Rotation paths and how fast each direction turns (degrees each step)
Each turn is a multiple of 5 degrees from 10 to 175, or 0.
Each row of a path follows its step; steps can be skipped.
Rotation 1:
step 0: [ 33  -9  -9 -37 -11  26 -25 -38  -2  12 -12 -30  -8 -21   5 -14  42 -12
  18  41  46  34   7  19 -19   0 -23  -5  36  -1 -24   2  30 -47   8   6
  18 -23  27 -53   8 -22  25  -2  -2  14  36  32 -40  -4 -22 -24  13  24
  -7  10   4 -50  37  -6  11  60]
step 3: [-12  11  32 -30 -51 -20  -4   5 -52  -2 -19 -14  44 -17  29  13 -30   0
  14  35   8 -11 -19  22  20  11  31  35  25 -18 -21 -14 -10  -3  58   6
 -21 -13  36 -42  42 -24   4  22  53   4 -48 -32 -24   9  29 -20 -13 -21
  -8  -4 -31  12   4  -6   9  32]
step 5: [  3 -15  11 -16  17  46 -34  39 -26  -9 -19 -42  18  14  -6 -18  53  15
 -24 -51  23 -14 -17  -9  -9   5  20  -4  -3   7  52  -8  36 -11  16  -3
  36  39  29  30  14  -2 -12 -12   7 -14  13 -25  28  21   1  27 -10  60
   8  24  41 -35  29 -16 -47   7]
step 6: [ -4 -36  10  -6 -29   9 -25  41 -27  52 -18  44 -29  -1  39   8  23 -16
  15 -24  26 -20  38  29   1  25 -28   4  21 -17  23  -3  24  11 -12 -24
  34 -30 -18   4 -17  25  39  -4  30  11 -48 -13 -12 -27  29  -7  29 -48
   3  46  -9 -18  -3   2  51   5]
step 8: [ 25   4  21 -24  39  11   8   7  -6   9  20 -32  10 -15 -12 -10 -12  33
 -39  29  17 -14 -17 -46  31   2  -6   0  24  33  24   1  32  28 -17 -31
 -54  -2 -14 -51  -5 -28  -3 -26   0   1 -47 -63  25  -7 -23  50 -27  16
 -19 -27  14  24  31 -10  21 -19]
step 11: [ 21 -51 -17  31   0 -18 -22  -2 -22 -20  19  63  37 -45 -49 -41  -9   5
 -53 -25 -21   0  -7 -13   2  29 -29  -7  33   4  16 -20  28  25 -11 -30
 -22  19 -10  18  33   4   9  24  27  16   4  50 -22  11  16  32  13   9
 -16  11  37  18  30 -25  24  -4]
step 18: [ 20 -17 -21 -27 -37 -34  -6 -19 -85   5  -4  12   9  -8  20  24  10   2
 -16  -3  22 -12  10  37 -31  27 -52 -21   7   9   1  35 -27  19  -5  21
  18   4   7  17 -12  27  -9 -75 -24 -34  38  -8  20 -22  12  -4 -20   4
 -11   3  16 -39 -25  43 -13   8]
step 20: [-35  -2  41 -16  18 -23  35  10  24  -3   4  61  10 -27  -4 -10 -54  42
 -11 -15 -22 -48 -10  11   2   8  18  24  51  -7  28 -13  31  -6 -23  -5
  29  17   8 -15  37  23  -4   5  22  -5 -35 -41 -36  13   1 -15  14 -12
 -43 -22 -25 -33  16  10   1 -47]
Directions:
[  6   2  -2  -2  -1  -8 -10   4   2   4  -2   7   6 -15   5  -6  20   5
  -6   1  -3  -6   8  -7  18  -9   1  15 -11  -4  -8   5   0  -5  -5  -1
   3  -8  -9   4  11 -10   8   2   6   2  -5  -4  -9  -2  -2  -3  -4   7
 -13  -1  -2   0  10  -4  -1   6]	130
[ -3  -4  13   4 -10  -3 -11  -4   3   3  10  -1  -9   5  -4   6   2  13
   2 -11   2   3   2   4  -6   6  -4   5  -3  -3   1  -6   6   8  -8   6
  -5  -9  -2   6   3 -10  12  -2 -12 -10  -7   0  -8   4   3  -1   3  -1
  -1  12  12   7 -16   3 -18   8]	85
[ -8   1  -2  -5  15  11   5   3 -13  -5   2  14  -7   4   1   3   5  -7
  -8   2 -11   2  -5  -5   6   6  -2   5  -6  11  -1   4   7  11  12   3
  -5   0 -16  -4  -7  -5   3   6 -13  -2  -8  16 -10  -8   2   3  -6   2
   7  -1  -1   1  -2 -13  -2   1]	20
[ 11   0  -2   3 -11  -6  -3  -3   1  13 -17  10   1  -2   2   4   8  -8
  -6  -4  -1  13   1  -7   2  -2  -4   5   3  16  13 -16   2  -6   5   2
  -7   8  -1   4  -3  12   3   0  -1  -8   5   6   4 -10  -6   1  11   2
   1   7   8 -14   1   4  -1   7]	60
[ -5   7   1   4   6   4   0   3  -3   7   1  -8  -1  15   5  10   2 -15
  -8  -2  17   6   0  -4  23   2   2   0   5  -3  -7   2  10  -8   0   1
   2   6   6  -6   9  -4   7   3  10  10   2   8  -3  11  -6  -2  -2  -9
  -1  -1  12  -2 -13   4  -2   1]	10
[  9   9  -5   0  -2 -11   6   3  -3   4   6   7  -4  -8   6  -2  12   3
  11  -3  -3   1   5  13   3   1   0  -3  12 -12  -1   0   9   7   0   1
   7  -8   3  -8   0  -5   2   1 -13   1  -4   4   7   1 -16  13  -3   0
  16  -5  10 -12   1   4   2 -14]	60
Rotation 2:
step 1: [ 22  -7 -10   7   6  11  51 -21 -30 -13  -9  39 -35  25  -1  -6   7  -4
  22 -39   0 -23  19  13 -15  13  45 -45  69 -35 -14 -23  -9  50   2 -35
 -11 -17 -20 -19 -10  36  35 -33 -27 -19 -50  16   1   7 -22 -30  47 -17
  -3  15 -15  -2  27  30  14  -2]
step 5: [-42  30  -2  13  46  11  37 -36   6  26 -32 -17  -2  26  -1  37  62  21
  19 -14 -35  36  -3   9 -27  29 -14  19 -67  -8  33 -13 -12   2  28  13
 -39 -50  13  24 -27  -6  10 -26   2  20 -10  -7   5  25  -7  -4 -32  -3
 -15   5 -40  31  -4  16  35  13]
step 8: [-45  30 -31  39  14  10  34 -10 -11  17  -4 -38  12 -25  -5 -16  -9   6
 -32  12  20   1 -44 -14   6  -6  18 -50  12  -4   5  11 -51  17 -31  -5
  41 -26  17 -26  -5  44  20  17 -16  33 -25 -34  19  12  34 -24 -32 -21
  56 -15   3 -23   7   9  56  21]
step 10: [  3   4 -12 -18  23  -7  33  11  17  -8  53   8 -27 -29  18   0  53  59
   5 -16 -32   7 -10  11   1 -49   8  11 -15 -31  11  -7  35  10 -16 -41
   2  46   0   5 -15  32  18  -9 -10 -51 -24  26  -8 -17  -3  24  32 -60
 -10 -39  17  16   5 -41 -14  37]
step 11: [ -3 -34 -91 -24 -44  -7  18  20  -1   8  25  -3  -8  34  36  39 -13  31
  -8  -4  26  35  11 -14  15 -45 -40  32 -13   6  20 -21   6  11   8   7
  28 -33  -3  22 -20  -3  22  18  18  24 -27  -7 -29  -1 -19 -41  18 -29
  -9 -25  28 -25 -10  45  20  21]
step 13: [  5 -23  41  15  23  23 -38   0 -11 -26   9 -32  22 -28 -19  22   8  90
  42  20  20  18  -5  -6  -5  -4 -26 -34   5 -25  -7   2   3  -4  50 -10
 -35 -15  24  -2  53   6  49  -7  -1  -2   2  32  23 -16 -39 -19 -33 -13
  13   3 -35  -7  44   2 -15  12]
step 14: [-17 -26 -34  47 -10  -6  35 -10 -22  14   5 -27 -13  26 -30 -33 -15   9
   8  22  14 -22  39  -1  19 -28  45 -14 -45 -26   6 -37 -33  22  47 -14
 -34   5  -5  29  34  19   7 -45  60  -9   5   1  21   5  10   7  -8 -46
 -12  14  -3  22   5  46  -4 -41]
step 21: [-34  45 -16  19  58  19 -15   8  24  59 -19 -24  11 -25  -4 -25  20 -34
   3  -6 -42   2  -4  12  28 -13 -42 -35 -24 -29   6 -28   5 -26   5   4
 -54 -35   8 -18  40 -20  37  -6   8  26  16  -6 -12   2   5 -51  14  -2
 -10 -51  -9   1  -6  33  29  -2]
Directions:
[ 15  -6   8   3   2  -4  -8  -3  -3   1   4   7  -8  -4   8  -3   0   2
  13 -12   5  -6   8  -5   1   7  -2  -2 -10   1  -6   8 -11  -4  -7 -10
   5 -10  -4   4   8  17  -9   4   5   0  -2   7 -14  -8  -6   8   0 -16
   4  -2  -8  -3  -2   2   6   5]	115
[  5  14   3 -11   5  13  -4  -8   0  -1   3   4  11   5  -9   0   5  -6
   9  -1  -1  -3   2  -8   2   3   0   8  -8   1  11   1   7   4   1   4
   3  -1   3   5  13  -1  -5  21 -14  11  -2   4   2   9   3  12  -5   1
   6  15  12   1   7  -2   1   4]	110
[-14  -4   5  -3  18   3   1 -16   0   2  10  -2   2  13  -2   5   5   1
   3  -4  -6   0   2 -15 -12   2   9 -11   6   7  -8  -7  -2   3   8  -3
  -3   7   5   4   9   6   7   1  -9  -7   2   7  -5  -8   4  -1  -8   5
 -10  -8 -12   4  -3   1   4 -10]	85
[  0   0  -6 -11   0  -9  -1  -4   8   0  -7  -2   1  -4  -8  -2   8  -3
  -1   0   7  -6  -2  -6  -4   4  -8  -1  16   5  11  -8  13  10 -12 -10
   3  -1   1 -10  -2   2  -1   5  -9  -8  -3   4  -1 -16   2  -7  14 -14
  -4  -5   8  -5  -3  12  -3   8]	40
[ 19  14  11 -10  -4  -3  -6  -2  -7   0   4   1  -5  -6  -4  11   5   4
   2   3  -2  12   0   9  -1 -20  11 -10   3  -1  -2  -4   7   5  -2  -4
  -1  -7   0  -6  -5   4  11  10   6   0   3   5  12  -4   2   9   6   7
  -3   3  -9  -5  -9   3   4  -8]	120
[-11   4  -2  -2   4   6   1   8  -5  -7   0   5  -4  -7   1 -13   3 -11
  -4   1  -4 -16 -14   3   8  -2  -4   4  -5  -1 -10   8   3   5   0  -5
  14  -1   6   3   9   3  12  -2  -2   7  10  -4  16  -5 -12   6  -1 -11
  -7  -4  -3   2 -12   5  -2 -11]	60
Rotation 3:
step 2: [ -4  20  18  19  21  18  36 -20 -26  12  45 -22  -6 -47  14 -59 -29 -19
  66  21  14  -7  -5 -27  -2   1  20 -15 -21  20   1 -47 -20 -21   1   5
  36 -36  15  19   7   4  16 -19  12  -4  -3  10  11  -9  26  -6 -11  46
  53 -35 -26 -15 -35  11  16  10]
step 6: [-29 -10  11  19 -29  -4   3   3  32   6  54 -26   5  13   2 -14  16 -12
  13  -1  -7  -4 -37 -11 -31  19   2   6  -2  26  -2 -11  16 -36 -41 -23
  37  -9  -6  53   7 -27 -30 -22  86  16 -51  39  24  23 -39   9  -7   9
  10 -19 -10  19 -17 -12 -13 -30]
step 9: [-63 -11   0  29  24   9   2 -35  28  -1  31 -10  -3  -8  -2 -47 -10 -21
  12  -6  35   6  11  11 -21 -22   9   6  55   6  35  -2 -38 -62   3   7
 -27 -31   1  23   4 -30 -30 -14   4  -2  35  30 -25 -12  45  -5 -25  26
  -1  -6  29  12  23  16  50 -16]
step 13: [ 29  -7  -7   8  -6  15 -12  31  18 -13  45  -5  16  10  35 -18 -17 -51
 -13 -28   1 -15  -4 -44  -8 -10   7   0  -2  71  36  -2 -22 -20 -52   8
  -4 -30  36  29  15  19  -9  -2  19 -17   2  36 -31  -6  40  20  25   0
  35  41  20  30 -15  12 -23 -37]
step 14: [-47  -2  15  -2  55  -5 -34  32  -3  21  15  19  27  26 -16 -45   0   0
  25 -11  13  16 -14  -7  -7  33  -8   9  17  68  39 -30   9 -16 -24   6
 -13 -58  40 -25   1  -6 -34   5   2  -4   5  12 -10  17  31   8  -4  19
  57 -50 -10   7  -7  17   5  11]
step 18: [ -6 -20 -39  24  -9 -51   6 -39   6 -39  25 -14  16 -11  -7 -25 -17 -26
  12 -16 -17  -6  15 -22 -33  -6 -37   8  18  56 -16 -29  -4 -37 -22 -11
  -7 -14  19  44   0 -40 -49 -26  35  -6  -5 -23 -11  33  21   2   4  -7
  26  11  30  -8  15  51 -29  22]
step 21: [ -6  -3 -14  28  41 -10   0   5 -11 -21  -3  23  28   6  12 -24  23 -36
  24  -7 -30 -13   8  25   8  30 -19 -14   0 -19   8   3  15 -35  -6  -3
  15 -53   0  28  61 -18   7  17 -37 -32   1  -8 -26 -11  59 -20  -5  17
  18   2 -11  69  34  20  54   0]
step 22: [ -7   1  31   8  -5 -36  -3  12   0 -80  12 -36  17  -3   2 -27   6 -14
  21   0  -8 -32 -35  15 -19   8  16   4 -17  56   3   4 -15 -14 -29   9
  13  44  -9  -3  35  12 -14  14 -15 -46 -56  13 -23  -6  59  14 -15 -27
  28  -7   4  42  21 -16  11  16]
Directions:
[  0  -8   3  -2 -10  -2  -7   2   5   0   2  -6   4   9  -3  14   6   0
  -4  -1  -6   4 -25   1  -9   3  -4  -2   7  -4  -6   7 -10  14  -6   0
  10   5  -7  -4  -2  12   7  11   2   3 -10   6 -10   0  10  -9   2  -5
   2   8   4  -3 -15   2   2   5]	155
[ 18  -8 -17  -6  -7  -6  12 -11   7  -7  -7  11   5  -2   2  -6  -6   7
  -6  -6  -5   5  -7   6   2   1   9   8   7   0   5  -7  -8  -2  -3   5
   0   2  -2  -2  -5  -4   3  -7  12  -2  -2  -4   1   6 -13 -10  10  -6
  -7  -7  14   0   0  -2  -5   4]	55
[  0  14  -3   1   8   4   0  -4   4  -4  -3   5  -6   2  -3  -4  -2   0
   2 -17   7 -16   6   3  -7  -4  -3  -7   1   7  -7  -6   0  -2 -17  21
   4   5  -7  10  -7   1   8  10 -11  13   4   5  -2  -1   2  -3  -4  -5
 -10  -1   7  -3  -6  -5   1  -6]	170
[  1  12   9   1   8  -7   4   8   6   8  -1  -9  12   0  22   3   7   0
 -12  -5   7   8   0   7  -3 -11   0   6  -7  -1   0   2   5  -2   2  -1
   2   5   3  -8 -10  10   9   0   3   0   4  -7  -9   1   0  11   6  -9
   9 -11  13   2   2   0  -4 -12]	115
[ -8   4   1  -1   0 -10  -2   3  -3  18 -11  17   9   1   1  -1  -2   3
   6  19  -4   0  -3   6   2   3 -11   1   4   4  -6  -4  -3   5  -5   6
  -1 -13  -2  -2   0  -6   8  -2   9   2  13  -6   0  -2   8  -3 -17 -13
   1   8   7   1   9  -6  -5   5]	160
[  2   2  13 -12   3  -2  22   1   3   5 -14   0  -3  -8  -3  -9   7  -6
  -3   1  12   4   2   4  -6  -6   0  -5  -2  -4  -2  -4  -4   8  11   0
   8   0  11   0  10  -2  -4  13   4   0 -11  -3   5   3   2 -10  -9   2
 -13   6  -2   7 -10   4 -12  -3]	10
